Each row has a name. Each question is about the rows just above it.

[ 3.53 -1.12  3.09  3.09 -2.71  8.89  0.70 -1.46  1.03  3.04  0.56  4.22
 -1.10  2.98  8.01  2.73  0.21  1.70 -6.13 -2.06 -1.67 -1.21 -2.66 -2.54
  0.36  7.40 -2.91 -1.13 -0.44 -1.64  6.28]  ginek
[ 2.17  1.04  2.92  1.24  2.51  1.20 -1.00 -0.39  2.20 -1.32  0.86  0.28
  0.58  1.34  2.53  2.22 -1.20  0.30 -4.03  0.32  0.61 -0.82 -2.65  1.70
  4.09  2.02  1.67 -1.93 -1.62 -0.57  2.48]  gedun
[-0.08  0.79  3.61  6.61  2.25 -0.62 -4.83  0.71 -2.02 -0.97 -5.32 -2.00
  0.66 -2.85 -2.00 -0.40 -2.08 -2.18 -3.59  3.52 -4.98  0.98 -0.90  0.78
  2.57  3.83 -0.12  0.57  3.35  1.14  2.28]  vad
[-2.18 -3.50  0.97 -1.37 -1.61  2.92  0.88 -1.40  0.76  0.27  0.67 -0.12
 -0.65  3.73  2.64 -0.31  2.74  0.65 -2.35  0.29  0.66 -1.29  0.25  0.12
  1.62  1.21 -0.44  0.04  0.96 -0.66  1.45]  giten
[ 3.48  0.42 -0.26  2.05  0.49 -0.01  2.45  0.98  2.61  0.29  0.94  0.55
  0.43 -0.55  0.04  0.80 -0.66 -0.41  0.12  0.77 -0.93 -1.87 -1.75 -0.46
 -0.62  1.00  0.32 -0.82  0.44 -1.51 -0.98]  fol
[ 2.87  3.54  3.87  2.81  3.90  0.99  0.72  0.21 -4.11 -3.87 -0.14  0.91
 -0.09 -2.36 -1.49  2.03 -4.42  1.09 -3.45  6.22 -0.52  2.68  3.59  1.10
  1.89 -0.55 -0.20  0.03  0.38 -3.07 -1.20]  paz
[-0.19 -0.91  1.15  0.21 -1.43  2.79  0.13 -1.41  1.64  0.61  1.58  1.72
  0.05  0.07 -0.41 -1.93  2.63 -1.60 -0.45  2.68  0.48  0.14 -0.22 -1.84
  0.47  2.54  2.25  0.70  1.80 -0.39 -1.10]  Badig
Number of entries in [ 3.48  0.42 -0.26  2.05  0.49 -0.01  2.45  0.98  2.61  0.29  0.94  0.55
  0.43 -0.55  0.04  0.80 -0.66 -0.41  0.12  0.77 -0.93 -1.87 -1.75 -0.46
 -0.62]: | 25
Count the entries of [2.17 1.04 2.92 1.24 2.51 1.20]: | 6
Count the entries of [ 2.87  3.54  3.87  2.81  3.90  0.99  0.72  0.21 -4.11 -3.87 -0.14  0.91
 -0.09 -2.36 -1.49  2.03 -4.42  1.09 -3.45  6.22 -0.52  2.68  3.59  1.10
  1.89 -0.55 -0.20  0.03  0.38 -3.07 -1.20]: | 31
Count the entries of [ 3.48  0.42 -0.26  2.05  0.49 -0.01  2.45  0.98]: | 8
Number of entries in [-0.19 -0.91  1.15  0.21 -1.43  2.79  0.13 -1.41  1.64  0.61  1.58  1.72
  0.05  0.07 -0.41 -1.93  2.63 -1.60 -0.45]: | 19
Number of entries in [-0.08  0.79  3.61  6.61  2.25 -0.62 -4.83  0.71 -2.02 -0.97 -5.32 -2.00
  0.66 -2.85 -2.00 -0.40 -2.08 -2.18 -3.59  3.52 -4.98  0.98 -0.90  0.78
  2.57  3.83 -0.12  0.57  3.35  1.14  2.28]: | 31
Count the entries of [ 3.53 -1.12  3.09  3.09 -2.71  8.89  0.70 -1.46  1.03  3.04  0.56  4.22
 -1.10  2.98  8.01  2.73  0.21  1.70 -6.13 -2.06]: | 20

[-1.21 -0.73  1.33 -0.46 -1.39 -4.31 -1.14] -> zab
[-0.23  0.96  3.38 -1.57 -1.32  1.07  3.24] -> namid
[ 1.93 -0.20  2.64 -2.72 -3.85  0.64  1.18] -> kat
[-0.48 -3.35  4.32  2.81  0.17 -1.57 -0.61] -> Mifa
[ 1.32  1.13 -5.33 -1.07 -3.86  3.80  5.29] -> Gusu
[ 2.33  5.39  1.23  2.83  0.20 -0.74 -1.72] -> voru
[-1.04 -1.73 -4.08  4.69  9.25  2.38 -0.10] -> zafu
[-0.23  4.33 -4.70 -0.71 -0.16  2.73  1.34] -> Leki
[ 0.35  2.95  4.29 -4.90 -4.27 -0.14 -0.15] -> tekun
How many entries does [-1.04 -1.73 -4.08  4.69  9.25  2.38 -0.10] have? | 7
Number of entries in [ 0.35  2.95  4.29 -4.90 -4.27 -0.14 -0.15]: | 7

[-2.74  2.12  0.73 -0.79  3.32  2.23  1.95  0.34]  pegep
[ 7.12 -5.80  2.27  0.04 -6.86 -6.04 -5.77  1.83]  lebef
[-4.77  3.88 -2.84  0.68  4.12  3.98  4.10 -2.32]  von
[-6.06  4.95 -4.27  1.12  5.05  5.02  5.33 -3.49]  zime
[-5.67  4.53 -2.46  0.32  5.35  4.62  4.72 -2.23]  todi
[ 2.38 -1.88  1.30 -0.35 -2.13 -1.90 -2.02  1.19]  gagem
[ 8.23 -6.59  2.25  0.18 -8.17 -6.82 -6.61  2.08]  vakod
[-1.60  1.26 -1.14  0.52  1.23  1.29  1.39 -1.00]  zoz
How many entries does [ 7.12 -5.80  2.27  0.04] have? | 4
Number of entries in [-4.77  3.88 -2.84  0.68  4.12]: | 5
Number of entries in [ 7.12 -5.80  2.27]: | 3
How many entries does [-4.77  3.88 -2.84  0.68  4.12  3.98  4.10] have? | 7

[ 0.50 -0.54 -0.89 -0.75  3.91 -2.79 -0.59  0.94 -1.67 -2.67  0.98 -6.80
 -4.73  1.02  2.25 -1.51  0.43  5.65  1.15 -0.87  2.55 -3.41 -4.96  4.64
 -2.01  1.98] = suke
[-1.01  0.51  0.47 -0.70  0.35 -1.63  1.25  0.31  0.18 -0.87  1.38 -4.86
 -3.02  2.14 -0.39  0.29 -2.04  7.75 -0.90 -0.91 -0.99 -1.54 -3.08  2.22
 -0.95  4.52] = Fudi
[ 0.58 -0.60 -0.89 -0.84  3.96 -3.02 -0.39  1.06 -1.79 -3.03  0.69 -7.00
 -4.86  1.00  2.07 -1.66  0.38  5.76  1.18 -0.83  2.99 -3.29 -4.91  4.63
 -2.05  2.06] = gebuf
[-1.03  0.58  0.49 -0.58  0.36 -1.47  1.03  0.22  0.32 -0.54  1.67 -4.74
 -2.98  2.15 -0.17  0.39 -1.97  7.71 -0.93 -0.92 -1.37 -1.68 -3.20  2.26
 -0.92  4.44] = Kelu
Number of entries in [ 0.58 -0.60 -0.89 -0.84  3.96 -3.02 -0.39  1.06 -1.79 -3.03]: | 10
Count the entries of [-1.03  0.58  0.49]: | 3
Count the entries of [ 0.58 -0.60 -0.89 -0.84  3.96 -3.02 -0.39  1.06 -1.79 -3.03  0.69 -7.00
 -4.86  1.00  2.07 -1.66  0.38  5.76  1.18 -0.83  2.99 -3.29 -4.91  4.63]: | 24
Number of entries in [ 0.58 -0.60 -0.89 -0.84  3.96 -3.02 -0.39  1.06 -1.79]: | 9
Count the entries of [ 0.58 -0.60 -0.89 -0.84  3.96 -3.02 -0.39  1.06 -1.79 -3.03  0.69 -7.00
 -4.86  1.00  2.07 -1.66  0.38  5.76  1.18 -0.83  2.99 -3.29]: | 22

[ 0.77 -0.49 -0.80  1.10  0.38 -0.44  5.01  0.95  2.16  0.29  1.96 -0.25
  2.69  0.32  0.86  0.43 -0.42  1.50  3.73  1.15  1.06  0.80  1.26  1.27
  1.37 -0.09  0.92  0.31 -0.26 -0.06  4.28  1.02] -> zabe
[ 1.31  3.58  0.68 -0.35  0.58  0.32  0.18 -0.19  0.85  0.13  0.61  0.36
 -0.50  0.50  0.51  3.45  1.04 -0.57  1.25 -0.31 -0.11  1.83  0.67 -0.15
  1.22  0.42 -0.37  0.28  0.16  0.36 -0.26  0.11] -> tido
[ 0.65  2.63  0.51 -0.12  1.69  0.21  0.55  0.05  0.95 -0.04 -0.87  0.16
 -0.73  0.42  2.08  3.12  3.89 -0.53  0.38  1.46  0.08  1.09 -0.97  1.46
  0.67 -0.84 -0.07  2.26 -0.70 -1.47  1.20  0.84] -> Pazig
[ 0.50  1.71  0.01  0.61  0.43  0.43  0.41  0.24  0.30  0.72  0.82  0.15
  0.33  0.31  0.41  2.37  9.09  0.32  0.52  1.29  0.01  2.24  0.67  0.09
 -0.01  0.25  0.33  0.19  0.09  0.30  0.65  0.04] -> gol
[ 1.74  3.16  0.77  0.32 -0.13  0.47  0.70 -0.07  0.22  0.33  1.23  0.77
 -0.01  0.63  0.15  2.07  3.69  0.07  0.35  0.32  0.70  2.74  0.63 -0.19
 -0.10  0.73  0.22 -0.51  0.36  0.62 -0.29 -0.36] -> tivu
[ 0.65  2.63  0.51 -0.12  1.69  0.21  0.55  0.05  0.95 -0.04 -0.87  0.16
 -0.73  0.42  2.08  3.12  3.89 -0.53  0.38  1.46  0.08  1.09 -0.03  0.65
 -0.08  0.43 -0.18  0.46  0.18  0.49  0.05 -0.27] -> Kufe
How many entries does [ 0.65  2.63  0.51 -0.12  1.69  0.21  0.55  0.05  0.95 -0.04 -0.87  0.16
 -0.73  0.42  2.08  3.12  3.89] have? | 17
Number of entries in [ 0.65  2.63  0.51 -0.12  1.69  0.21  0.55  0.05  0.95 -0.04 -0.87  0.16
 -0.73  0.42  2.08  3.12  3.89 -0.53  0.38  1.46  0.08  1.09 -0.03  0.65
 -0.08  0.43 -0.18  0.46  0.18  0.49]: | 30
Number of entries in [ 0.77 -0.49 -0.80]: | 3
Count the entries of [ 0.65  2.63  0.51 -0.12  1.69  0.21  0.55  0.05  0.95 -0.04 -0.87  0.16
 -0.73  0.42  2.08  3.12  3.89 -0.53  0.38  1.46  0.08  1.09 -0.97  1.46
  0.67 -0.84 -0.07  2.26 -0.70 -1.47  1.20  0.84]: | 32
Count the entries of [ 1.74  3.16  0.77  0.32 -0.13  0.47  0.70 -0.07  0.22  0.33  1.23]: | 11
Count the entries of [0.50 1.71 0.01 0.61]: | 4

[ 6.64  3.15  5.87  0.32  3.99  6.41  2.01 -5.27 -0.52  2.85 -3.18  0.06
  2.90 -5.16  2.87  5.86  4.15 -3.25  3.37 -5.45  0.94  2.77 -2.47  0.85
  3.64 -0.69 -1.04 -3.84 -2.92 -1.62  5.10  4.28 -3.35  0.78  1.02]  vumud
[-5.05 -2.87 -1.36 -0.29  3.28 -3.66  3.30  9.61  0.10 -2.36  8.34  1.67
 -1.14  1.96 -0.60 -0.27 -1.71  4.08 -2.50  2.61 -3.36  0.78 -1.37 -2.00
 -2.58  0.31  2.98  1.23 -0.01  1.70 -0.09 -0.94  4.86 -0.90  5.03]  Zoriv
[ 6.64  3.15  5.87  0.32  3.99  6.41  2.01 -5.27 -0.52  2.85 -3.18  0.06
  2.90 -5.16  2.87  5.86  4.15 -3.25  3.37 -5.45  0.94  1.28  0.56  1.54
  2.91  0.40 -0.88 -1.15 -2.15 -1.36  2.99  3.25 -0.91 -1.91 -2.75]  kazor
[-5.05 -2.87 -1.36 -0.29  3.28 -3.66  3.30  9.61  0.10 -2.36  2.64  1.67
 -1.14  1.96 -0.60 -0.27 -1.71  4.08 -2.50  2.61 -3.36 -1.84 -1.37 -2.00
 -2.37  0.31  2.98  1.23 -0.01  1.70 -0.09 -0.94  0.79 -0.90  5.03]  togut
[ 1.33  0.42  0.05 -0.14 -2.78 -1.04 -0.19 -1.81  4.93  7.58  7.01  0.72
 -0.15  3.64  2.03 -2.15 -3.09  2.15  1.04  4.62  4.10  3.59  5.17  3.71
  0.90  1.62 -1.13  3.72  8.44  2.79 -4.41 -3.03  4.04  9.11 -1.68]  mur
[ 6.15  4.02  4.71  1.82  3.11  6.59  0.91 -4.51 -1.30  0.04 -4.74  0.34
  3.38 -3.60  2.01  5.30  5.69 -2.99  3.64 -4.53  1.41  1.77 -1.60  0.92
  3.76  0.20  0.17 -2.71 -4.09 -1.46  6.02  5.35 -2.44 -2.35  0.40]  kagop
[-2.18 -3.23  1.88 -2.53  4.77 -2.46  5.24  6.30  2.27  4.46  5.72  1.31
 -1.17 -0.93  1.87  1.48 -3.70  3.19 -1.75  0.82 -2.75  1.26 -2.05 -0.98
 -1.38 -0.86  0.48 -0.62  3.00  1.61 -1.30 -2.21 -0.54  6.19  5.58]  bekos
Number of entries in [ 6.64  3.15  5.87  0.32  3.99  6.41  2.01 -5.27 -0.52  2.85 -3.18  0.06
  2.90 -5.16  2.87  5.86  4.15 -3.25  3.37 -5.45  0.94  2.77 -2.47  0.85
  3.64 -0.69 -1.04 -3.84 -2.92 -1.62  5.10  4.28 -3.35  0.78  1.02]: | 35
How many entries does [ 6.64  3.15  5.87  0.32  3.99  6.41  2.01 -5.27 -0.52  2.85 -3.18  0.06
  2.90 -5.16  2.87  5.86  4.15 -3.25  3.37 -5.45  0.94  1.28  0.56  1.54
  2.91  0.40 -0.88 -1.15 -2.15 -1.36] have? | 30
Count the entries of [-5.05 -2.87 -1.36]: | 3
Number of entries in [-5.05 -2.87 -1.36 -0.29  3.28 -3.66  3.30  9.61  0.10 -2.36  8.34  1.67
 -1.14  1.96 -0.60 -0.27 -1.71]: | 17
Count the entries of [ 6.64  3.15  5.87  0.32  3.99  6.41  2.01 -5.27]: | 8
How many entries does [ 1.33  0.42  0.05 -0.14 -2.78 -1.04 -0.19 -1.81  4.93  7.58  7.01  0.72
 -0.15  3.64  2.03 -2.15 -3.09  2.15  1.04  4.62  4.10  3.59  5.17  3.71
  0.90  1.62 -1.13  3.72  8.44  2.79 -4.41 -3.03  4.04  9.11 -1.68] have? | 35

[-0.32 -1.66 -2.41 -0.88 -0.24  0.01  0.55  1.51]  Dosu
[-6.37 -4.78 -2.01 -1.90 -0.20 -1.15 -0.66 -0.11]  kogip
[-3.55  1.27  1.31  0.49  0.54  1.60 -0.02  0.43]  bikat
[-2.36  2.20  0.27  0.09  1.84  0.74  2.62  0.80]  pemib
[-9.63 -4.22 -1.63  0.05 -0.38  1.33  0.52  3.37]  Lapo
Count the entries of [-2.36  2.20  0.27  0.09  1.84  0.74  2.62]: | 7
How many entries does [-6.37 -4.78 -2.01] have? | 3
Count the entries of [-9.63 -4.22 -1.63  0.05 -0.38  1.33  0.52]: | 7
Count the entries of [-0.32 -1.66 -2.41 -0.88 -0.24  0.01]: | 6
Count the entries of [-2.36  2.20  0.27  0.09  1.84  0.74  2.62  0.80]: | 8

[ 2.39 -3.85 -6.93 -4.29  1.77  6.52  5.90  2.57  0.45 -5.18 -6.70 -2.68
  3.52]  puvop
[ 0.45  4.14  4.92  2.17 -2.23 -4.92 -4.14  1.49 -0.29  3.79  5.01  2.81
  2.33]  nado
[ 0.45  4.14  4.92  2.17 -2.23 -4.92 -4.14  1.49 -0.29  3.79  5.01  2.81
 -1.52]  Zusun
[ 6.74  7.28  5.36  1.80 -2.30 -5.68 -7.31  0.20 -6.66 -3.92  0.10  4.13
  6.87]  puva
[ 0.45  4.14  4.92  2.17 -2.23 -4.92 -4.14  1.49 -0.29  3.79  9.19  2.31
 -9.61]  fofek
[ 6.74  7.28  5.36  1.80 -2.30 -5.68 -7.31  0.20  3.67  2.14 -2.61 -3.46
  0.95]  tive
How many entries does [ 0.45  4.14  4.92  2.17 -2.23 -4.92 -4.14  1.49 -0.29  3.79  9.19] have? | 11
How many entries does [ 6.74  7.28  5.36  1.80 -2.30 -5.68 -7.31  0.20 -6.66 -3.92  0.10  4.13
  6.87] have? | 13
Count the entries of [ 0.45  4.14  4.92  2.17 -2.23 -4.92 -4.14  1.49 -0.29  3.79  5.01]: | 11

